In the rows, zero is written as 128.
Each named move below is a turn or a mirror, shown by a few rows before and after it. Which moves, in which order, take the first row of each later pair to the second? The first pair is answered.
bevi:
[145 113 158 135 153 115 105  84  86 125 103] -> [ 76 115 146 116 147 148  83 128 106 161 117]
[120 160 153 108 131 123 109 126 106 154 125] -> [140 157 160 111 134 107 107 116  99 134 114]
[139 167 139 104 133 104 120 135 106 133 109] -> [128 164 137 102 139 113 114 135 118 132 114]
[106 128 139 113 149 106 126 131 114 146 145] -> [127 119 144 115 155  96 132 118 117 128 138]
mubam:
[103 131 105  85 169 129 154 110 109 142 158] -> [ 96 128 152  81 158 138 160 123 139 100 129]
[ 80 140 164  88 203 101 140  67 100 161  82] -> [ 69 138 174  77 200 104 136  68 120 136  71]
[117 118 119 151 116 148 134 118 112 129 109] -> [120 115 123 149 119 146 130 110 112 124 111]
gupi:
[198 161 129 182 112  98 126 139 125 102 137] -> [171 118 134 188 125 129 125 143 157 100 175]
[ 84 110 131 125 125 138 130 144 150 154 133] -> [ 92 122 129 114 145 134 146 116 132 154 120]
[151 110 117 152 166 142 109  91 112 151 137] -> [171 133 111 138 135 117 101 105  98 152 103]
[103  92 129 118 145 182 154 130 173  93 149] -> [128 135 142  96 175 132 163  66 114 108  99]
Borun:
[122 100 102 152 122 136 134 150 159 133 160] -> [154 125 128 156 152 115 115 124 131 133 169]
[136 118 162 123 142 129 121 129 136 120 140] -> [132 105 138 126 114 144 131 141 146 127 142]
[ 93 141 161 101 179 125 121  96 121 120 118] -> [ 88 107  73 127 117 142 148 124 149 134 117]
[145  81  64 134 104 141 172 116 157 101  95] -> [202 125 120 135 149 105 136  78 112  91 108]
Then:
Between the rows of a pair lie 2 to 3 moves.
[109 128 179 113 136 160 122 115 165  87  71] -> [139 145 134 129  76 139 108 173 158 111  77] : mubam gupi mubam
[122 156 122  95 130 120 147 117 117 130 110] -> [142 126 126 122 133 139 158 110 130  90 133] : gupi gupi bevi
[121 165 133 109 118 100 128 135 117 152 107] -> [124 128 138 150 139 136 113 145 139 145 182] : gupi Borun gupi
[153  87 163 155 129 145 137 121 162  70 140] -> [101 138  89 137 128 124  99 148 131 180 175] : mubam gupi bevi
[ 99 112 118 141 127 162 146 119 157 146 149] -> [171 119 112 150  93 129 146 116 137 119 119] : bevi gupi gupi
[178 149  89 138 118  68 135 106  89 144 129] -> [ 83 133  82 118 108 133 111 154 143 185 175] : bevi gupi
[174  90 145 159 138 119 146 100 144  81 159] -> [ 81 104  78 120 129 129 161 104 140 165 138] : bevi gupi Borun
[ 69  92 146 130 185 168 115 107 144 144 184] -> [ 85 106 102 118 194 138 138  57 101 158 141] : Borun gupi Borun
[ 94 105  97 101 104 146 156 155 163 151  71] -> [126 161  88 115 155 102 109 128  95 204 128] : mubam Borun bevi
[150 172 116 136  67 113  94 188 129 139 117] -> [180 149 171 137 104 109 124 125 117  87  75] : Borun Borun bevi
[135 115  96 124 148 113 159  62 123 117  98] -> [179 170 111 137 123  87 109 112 103 124 123] : gupi bevi Borun
[180  92 116 176 149 109 142  62 131  92 144] -> [ 97 102  92 159  83 151 113 174 188 150 160] : gupi gupi bevi
[109 109  96 116 144 116 153  94 117 143 118] -> [149 125 146 135 151 103 143  82 106 108 111] : mubam Borun Borun
[ 82 137 111 121 128 158 109 194 110 173 166] -> [ 83 124  72 122 146 146 126 158  96 186 158] : gupi Borun
[164 100 133 141 151 129 145  92 124  97 137] -> [111 132 141 101 153 121 152  90 111 120  86] : Borun bevi gupi
[135 144 104 118 136 116 157 156 120 145  96] -> [160 132 136 127 158 117 145 128 117 109 112] : gupi bevi Borun
[ 95  99 164 151 138 153 127 140 175 115 156] -> [111 140 167 120  99  96 137 132 136 120  68] : gupi gupi Borun
[128  82 124 163 113 149 138 169 140 112 168] -> [ 97 125 161 104 153 115 151 121 111 126  76] : gupi gupi Borun
[120 104  87 120  72 148 145 173 130 129  97] -> [156 119 191 134 145 137  95 157 122 100 168] : Borun gupi Borun
[186 106  99 174 157 127 126  99 108 129 186] -> [108 141  68 144 124 143  99 163 123 184 183] : gupi bevi
